Each path below is one point turned by a fixed rotation once a step. After each direction that follows a path, write how fast that rotation turns it, in degrees per step (0 if it stays still).
Each turn is a multiple of 5 degrees from 10 to 175, or 0.
Each row of a path follows its step; steps can be skipped.
Rotation 1:
step 1: [ -1  27  -6 -44  26   2  -1 -14  22 -26 -24 -22  -3  -4   8  -3 -11 -27
 -15 -20  12  15 -14 -38  14  21   2 -20   0 -57   7   0   4 -37  -3 -18
   7   7 -21]
step 2: [ 16  19  -7 -21  -7 -49  -7  10 -27   2   6 -44  13  -1  26  -5  -5   2
  14 -40  17  -7   0 -10  18  31 -36 -15 -20 -22  27  28   9 -16   3  15
  16   1  22]
step 3: [  6  -1   9 -34 -14 -24   4 -15  16  24  34 -36 -19  -3  21  37   2   0
 -11  13   4  11 -12 -29   5 -31 -30   6   7   8   6  58 -21  -2 -14  23
  16   2  12]
step 8: [  5   4 -18 -42 -31  -2  -3  14  -3 -55  29  -4 -14 -28  14  -4  -5   4
   7 -26   8  14 -40 -33  23  14  -7   7 -28 -20  -7   0  22 -34  -6  -6
 -20   4  -8]
step 10: [ 14   8  21   6   6  20  -4  -2   8  29   7 -31 -15 -63  15  -2  21  15
  -1 -11 -15 -13 -16 -31 -22 -25 -15  23  14 -22 -11  27 -28 -25  -9  35
  19   0  -6]
step 14: [ 38  18  -4 -15  13   0   3 -28   0   5  16 -20  22 -10 -20   9  28  33
   6 -49  22   9  -7 -15  50 -25  -4   9 -26 -17   9   1  21 -14  -5  17
 -29   5 -22]
step 17: [ 12  34  11  -6  36   3  11   6  27   5 -22 -16  23 -53  12  -1  -9  26
   6 -26  -2 -27 -23  16 -25  -1  -7  -6 -30 -28 -13 -13  11 -18 -16  30
  26  15   5]
step 22: [-10   3  30   4  -1 -23 -12 -12  -4 -12  -9 -43   2  18 -12  29   4   6
   6  20  -6  -4  -5 -24 -21 -20 -40  24  22 -34  -5  33  20  15 -36  37
   1  25   2]
Directions:
[ -6   4   0   8   2  -2   5   8  -3   5   7  -3   1   4  -4  13   9  -7
  10 -13  11   8  17   5   4   1   0  -2   4   0   3  -1  -6   8  -4   0
  -6 -12   1]
160
[  5   3  10 -13  -1   4  -3   3 -10  -3   6   0   8  -4   2  -2   4   2
  -8   4   4   0   1  12  -3   5   7 -16   1  -7  -7  -2  -2  -4   6  13
 -15  -2  -5]
115
[  6   4 -13   6   7   1   0  -2  -3 -13  -9   4  -8  14   1   2   2   0
   2  -1   5  -5   1   2   1 -12   3  -3  -3   3  -1  -9 -14  -5  15   4
  -2   5  -6]
55
[ -2  17   5  -8   0  -9  -1   9  -1   8   3   2   2   7  -2   1   0  -6
  10  11  -4 -12   1 -14  -2  -2   0   5   2  10  -9   2   4   4  11  -1
  -8  -2   2]
115
[ -2  -4  -6  -2  11   7  -9  -8 -10   8  -1  -8   5  12  -2   9   6   1
  -5   6  -2  -5   5  -1   7   7   8   4   2   6   9  16   0  -6  -5   3
  -4  10   6]
40
Rotation 2:
step 1: [-14 -33 -11   1   3 -13  -7   2   5  39 -10  11  -2  -2 -10  14 -39 -11
  20 -21  -5   2 -47 -33  -1  46  -2 -26 -19 -13   5  10  51  -3  15 -28
   9  -9   2]
step 4: [ 18 -33   9  -6   8   5  -1  -6 -66 -28  -6  13 -30  19 -11  -6 -21  -9
  -6  -9  40  18 -40  24  -5  25   0  18  -2   1  38 -13   8   9   9 -14
 -15  -2 -18]
step 6: [ -6 -21 -53  28  -9  -2  16   0 -29  -5  14  -4  37  13  18  -4  35  -2
  -9   0  10   4 -18  -7 -14  40 -19 -28  -3 -11  39   5  11  39   5   6
  -7 -26  -7]
step 9: [-14  -8 -16 -37 -15 -19 -12 -36 -16   1  -3  10 -13   0  31  52  12  -4
   8  -1  25 -20 -33  -6  28   5  -5   4  17  15   3  -1  38  18  39  23
  -9  10 -17]
step 14: [-35   3 -11  14 -10  -1   6 -32   0   3  -7  23  14  30 -24  13   5  16
  16   1  18  40 -29  -9  13  25  13  -8  -9  54  22   4  39  11 -12 -17
  12  13  26]
step 15: [ 10   1  -1  13  24  -5 -33 -47 -21  24   4  -8 -34  22  -2  -2 -15  12
  37 -21  41  20 -10  13  28   5 -14  27 -17   1  12   9  39  11  22  -6
 -12 -20  -2]
step 20: [ -7  -9 -32 -19 -18  -5 -19 -25   8  24   6  15  30   5  11  42 -16  -2
   0 -24   4   8 -27 -31  -9  10  -3 -22 -54   4 -10  23  36  19  22  -5
  22  -5 -16]
step 21: [-26  -2 -11 -18 -14 -15  -2 -14 -25   0  -6  -9  -6  13 -17  21  -2 -25
  45 -20   8  23 -33  25 -18  33   2   3   4  28 -37  22  24  32   9  -6
 -35   7 -10]
Directions:
[  3  -5   3  10  -7  11  -3   0  12  -2   1 -11  -5   1   1   9 -12   2
  -2   4   9  -5  -4  -2  10 -12   2 -19   3   4  -5  -1   3  -3   8   3
  -1   0  -4]
170
[  2  -3   5   5  -5  -5  -8  -4  -8  -5  -3  -4  -2 -11 -12   0  -1  -5
   4 -12   2   4  -1   8  -1   1   1   3   5 -18 -13  -3   4 -12   5  -8
  -8  -5  -5]
130
[ -1   3   6   9  21   8  -5   2  -3   1   1   4 -13   9 -11  -5  -8 -10
   0   2   2   5  -2   1   0   6  -1   0  -2   4  -3 -13  -4  -1   5  -2
   0   6  12]
100
[-17 -10  -2   1 -12  -1   6   5  -6 -10  -6  -2 -13  -8   1   2   4  -3
  -3   9   1  -4 -11  -4   3   9   1   3  12   7   4  -8   1  -1  -5  -6
   0   5   4]
145
[  8  11  10  -5   3  -8  12  -4   8  -5 -14   3   8   0  -5   9   0  -2
   4  11   3   6  -2  10   2  -1  -3  -6  11  -1  -6  -2   7   9  -6  -3
  -1   7   7]
155
[  1  -3   6   2   1  -6  -5   7  12 -11  -1 -18  -1   4  -1  -6  -8  -8
  -3  -6  -2   3  -5  -4   0   3   0  10  -9  -1  -2   8   9  12 -10  -3
  11   2  -5]
20
[  5   2   4   7   2   0   5   5  -8  -3   8  -1   6   3  -3  -6  -9  -3
  -7   8  -7 -11   3  -6   2   8   7  -8  13 -16   6   3  -3   6  -8   5
  -6 -12   2]
60
Rotation 3:
step 5: [-23   1 -16 -40  35  -8  21 -13 -15   1  16  11   8  11 -34 -18  17  41
 -33   2 -23   4 -31 -21   8   6 -12  -5   4  11  15  26  16 -28 -31  14
  22  -3 -18]
step 9: [ -6   1 -19  -3  31  31 -13  14   7  -1   3  25  -7   4   2 -42 -61   7
   5   6  44  11  19   1  20  37  -7   5  17  11  -2  17  17  15 -11  26
  30 -12   5]
step 12: [  1   4 -20  10  34   9  16  27  10  18  24  11 -24   3  18   8 -38 -13
 -11   4  13 -10  12 -30  12  -7  13  10  48  28  -8  28 -49 -13 -10  -5
  12   9  36]
step 16: [ 24  -9   3  -3  23  -5 -24   2  -5   1  26  -9 -36  22 -24  42 -17   3
 -20  23  -5 -36 -39  12  -5   3 -44 -22  10   6 -30  -6  11   4  -6 -12
  28  26 -16]
step 17: [  4  -7   3  -4   5 -43   8 -11  33 -28  17 -11 -13 -14  18  13 -44  10
 -16 -21  26 -12  31  -7  33  -4 -21 -26 -12   3  13   7  11  -6   5  11
  41  46   0]
step 19: [  2  32  43  21  52  20 -20 -24  -2 -10 -23  -5  -1  -8 -13  13  17   6
 -11  37  21 -14 -15   6   6  11 -52  -9  -6  19   8 -23 -19 -22   0  22
   5  13  -1]
step 24: [-10  25  -3 -32  21   5  -6 -19 -40   2  -6  14  30  -8   1  21 -26   3
  11 -11   2 -16 -36  -3 -22 -26 -25 -38   3  -9 -31  27 -10  -8  -1  35
  29 -28 -10]
step 26: [-10 -15  -2 -12  20 -14  16   2 -22 -24  -1  14  14  17 -23 -10 -22  30
 -20 -28   9  24  15 -37  24  50 -45   2  11  14 -10  20  -9  20 -26 -24
 -11 -12 -17]
Directions:
[  0  -1   6 -19 -15   1  -9   0   5  -2   0   2  -8  -1   1   0  -2   4
   9  -4   3   3   6 -13 -12   0  -5 -12 -10   2   0  -8 -10   0  -3  -3
   0   4  -1]
110
[ -2 -11  -5  -4   6   1  -2   8   6  -2   0 -14  -6   3   7   3  -4   0
   0  -5   0  15 -10 -10  12   0   0   6  -4 -11  -1  -2  -1  -2   3  -7
  16  -6  -2]
85
[ -4  -1  15   4   0   3   5  -1  -1  -4   1  -7   0  15  -5   0  10  -6
   7 -10  -5  13   2  -2   4   7  -1   4  12   6  -2  -2 -11  -5   7   3
 -11   6  -4]
100
[ 15  11  -4   6   5 -14  -8  -4   8  -6   1  -8  -9  -5  -5  13   6  -2
  11   6   2   3  -1  -6   1  -4   6   3   3   8   3  -2   8   2   1   0
   1   9  -3]
20
[  2   5  -2   5  -6   0  -3  -2  -8   0  -4  -6  -3  -4  -2  -7 -15   8
  -5  -7   6   4  16  -6   9  -2  12   4   3  10  -9   5  -3   8   8 -10
  -2  -3   6]
130
[ -7  -6  12   2  -7  -9   3  -2  10  -3   3   4   1 -10   7   1  -9 -11
   1   8   2   5 -11   2   5 -12  -2  -3   3   2   2  13  -8   4   2  -6
  -6   5  10]
70
Rotation 4:
step 3: [-14 -11 -13  11 -44  -7  28 -17  29 -17   6 -30 -14 -17   2  22 -10  -8
 -21   9 -23  21  -6  -8 -12 -11  38 -13 -18  50  38   5 -27 -18  -8  26
  -6 -22 -12]
step 5: [-12  -2 -25   8 -23  30  -2 -44 -10  -4 -19  26  18  17  18  16   4  -8
  -7  19  -8 -41  60 -23  29 -14  11 -25  22 -19  12 -23 -28  11   4   5
   5  -5  28]
step 8: [-12 -24 -28 -34 -11   1  -9 -69  16  -2   3  -3 -31   4  31  -4  -9 -12
   7   7   0  13   7  10 -19 -33  18  -1 -24  23  -8  -9 -30  10  19 -27
 -16 -40  10]
step 12: [-11  17 -34   0  -6  -3   4 -20 -15 -14 -20 -34  11 -24 -14  52  -3  22
 -25 -34  -8  10 -26  -5  -5 -34 -33  19   5  -8 -17 -43   5  20  22   7
  -6 -30   6]
step 14: [-12  22 -50  -9 -11  22  12  29  -7 -20 -26   3  21   5 -18  16  17  10
  12  36 -12   7 -30 -41  22 -13  49  21   2  -3  -7  20 -13 -31 -18  -2
  25   3   0]
step 17: [  8  14  -3  35 -16 -15  20 -18 -57  -2   7 -13 -19 -16 -27  12   6  17
   6  -8 -35   8 -14 -22  31 -41  18  -9  -9  -4   1  -4 -46  -5  27  15
   8 -30   1]
step 18: [-20 -12  -9  46 -32   6  14  -3   4  12 -17  34  -1  11 -20 -15   3   3
  -2   0  -6 -59   6  -6  14  25   8   9   0   3  -6  -5 -52   6 -37 -33
  -1 -26  27]
step 23: [ 13  -4 -46  -7 -41  17  17  20   2  -9 -50   6   7  22   1  14 -24   0
 -17 -21  14 -44  20   5 -19   4  10 -11  18  11  10 -34  -9  32  -9 -25
  25  13   2]
Directions:
[ 11 -11  -2   0  -2  11   2   7  -3   1  -4   0   3 -10  10   3   5  -1
  11  11  -2 -10  -7   5   6   7   2   9   3   0   7  -2  -3   7 -11  -1
   9  12  -3]
85
[ -7   5   8   9   5   5   6  -9  -2  -5   7 -10  -1 -10   3   2  -3  -3
  12   2 -10   3  -4  -1 -14   2 -12   1  -4  11   1  -7  -3   1   5  -5
   8  -7  -8]
80
[  0  -2  -8   0  14   3   7   4  -6   4  -9  -4  -9   2  -8   0   6  -4
  -3   7  -2  17   5  -6   6  -1   4  11  -6   9   6   4  -3   0   7   5
  -5   4 -13]
135
[ -6  -7   2   3  -2  -6   8   8   3  -6 -11  -3  -9   5  -2 -11   4 -11
  -4   0   6  -2 -11 -10  -6   3  -2  -4  13  12  -1  -4   4  -9 -11   3
   6   0   4]
90
[-15   6  -9   3  -6  -2   8  -2  -3   3  -1  -1  -1  10  -9   0  -1  -8
  12   9   3  -8   2   3   6   5   4  -5   7  -6   1   9   6   7   8 -17
   4   3  -4]
80
[  7   2  10 -12  -9   3   6   2  -8  -6   0  -8  -2   1 -11   7   3   4
   1 -10   0   3  -5  -3  -3  -4  -4   1  12  -8  -7   9 -11  -1  -5  -4
  -1   5 -15]
135
Rotation 5:
step 1: [-12  25 -19   6  -5 -23   9 -17  17  -9  17   1 -32  -1 -50  19 -10  13
 -24 -19   9  -7 -33  -8 -14 -11  -6  12   8 -29   9  -3 -28 -29   1  26
 -12 -27  16]
step 4: [ 18 -27 -22  -6   6 -38 -18 -17   5  -1 -17  -7 -12  29 -17  -2  -4 -20
 -25  15  13   4  12   2   8 -19  11  20   0  18 -17   9  -4  10  -3  24
 -66 -18   4]
step 11: [ -3 -36  29 -18 -15  -1  10  28   2  15  15 -19   3  -6 -15 -17  -7 -13
   2  22  -6 -50 -16  28  18  25  16  -3  -9  27 -18  -3   3 -36   6  -4
  -1 -28   3]
step 12: [ 29 -25 -13 -25   1 -17 -16   1  19  19  17  -6  10  20  14  27  23  11
 -18 -26  14   1   0 -34  24  21 -19  12 -15   8  32  11 -20 -23   6  21
  20  -6 -32]
step 13: [ 22  29   2 -23   9   3  27   3  -1 -11  16 -26  -5  26   8  14 -23   5
   0 -31 -30 -24 -22 -36 -23 -30  -3  14  -9   4 -12   6 -13  14   1  10
 -37 -11  29]
step 18: [ -6   4  -8  12  -5  -1  21 -45   1 -10  -8 -16  35 -15 -12 -57   2   8
  25  23  26  -7   2  -6  -6  16 -15  11   9  12   1 -17 -39   6  31  17
  15  -5   5]
step 23: [-24 -12  19  25   4   5 -18  -5  48  -8   6  12   0   6   7  14  -9 -19
 -10   6 -17 -11 -20  34  30  -1  10  30  -8  37  -8   9 -21 -11 -11  11
 -29 -13 -39]
step 24: [ 24 -23  -6 -46  -6 -20  -8 -19   5   8  31  15  -4  29 -10   5   8 -15
  13 -33 -16  -6  11  23 -11   0  14  12  23   2  21   6 -11  21 -17  40
  14  31 -10]
Directions:
[-12  -3  -4  -3   6  12   2  13   0   4   8 -10  -3  -8   2   6   9   0
   3   6  -4   3  13   5   1  -1   2   4   7  -9  -6  13   4 -14   7   0
  -1  -5  -2]
130
[ -2   3   8   1  10   1  -7   6  -3  -9   2  -7   2   5   9   6 -21  -2
  -4   3   1   9   1  -9   0   2 -16  -5   2   6  -1   7  -5   0   4  -3
   7   7  -6]
110
[  1 -13   1  -7   1   3  -8 -10   6  -6  -4  15  -2  -2   3  -4   3   3
 -12   7   6  -3  -2   3   7   8  -4  -7   0   5  -7  16  -2  -6   3  -4
  -5  -9   6]
95
[ -7   1  -6   9   0   6   2  10  13   3  -5   5 -11   2  -2  10  10   3
  -8   1   3   5  -6  -6  -3  11   2   3   8   5  13   1 -11   2  -6  -5
   5   9   3]
160
[  5 -14 -10   2   4   0  -2  -6  11 -15   2  -3   3  -6   9   6  -1   0
   0  -5  -8   1   4   9  -8 -10   9   2  -1  -1  -8  -1  -5   8  -7 -11
   3   9  -2]
40
[  1  -2  12   5   2   9   3 -13   0   9   5  -1   3  -3  -4  13   0   1
   3 -18  -5   7  -6  -2   9   8  -3   3   4  -8  -6   6   1  11  -4  -3
  -6  -4  -4]
100
[  2  -2  -4  -2  -6  -3   8   5   1  -5   4   7   3   5  14   1   1 -15
   5   3 -20   6  -6   8  -2  16  -4  -7  -1  -3   7  -3   2  -1   1   5
  -4  -7  -4]
25
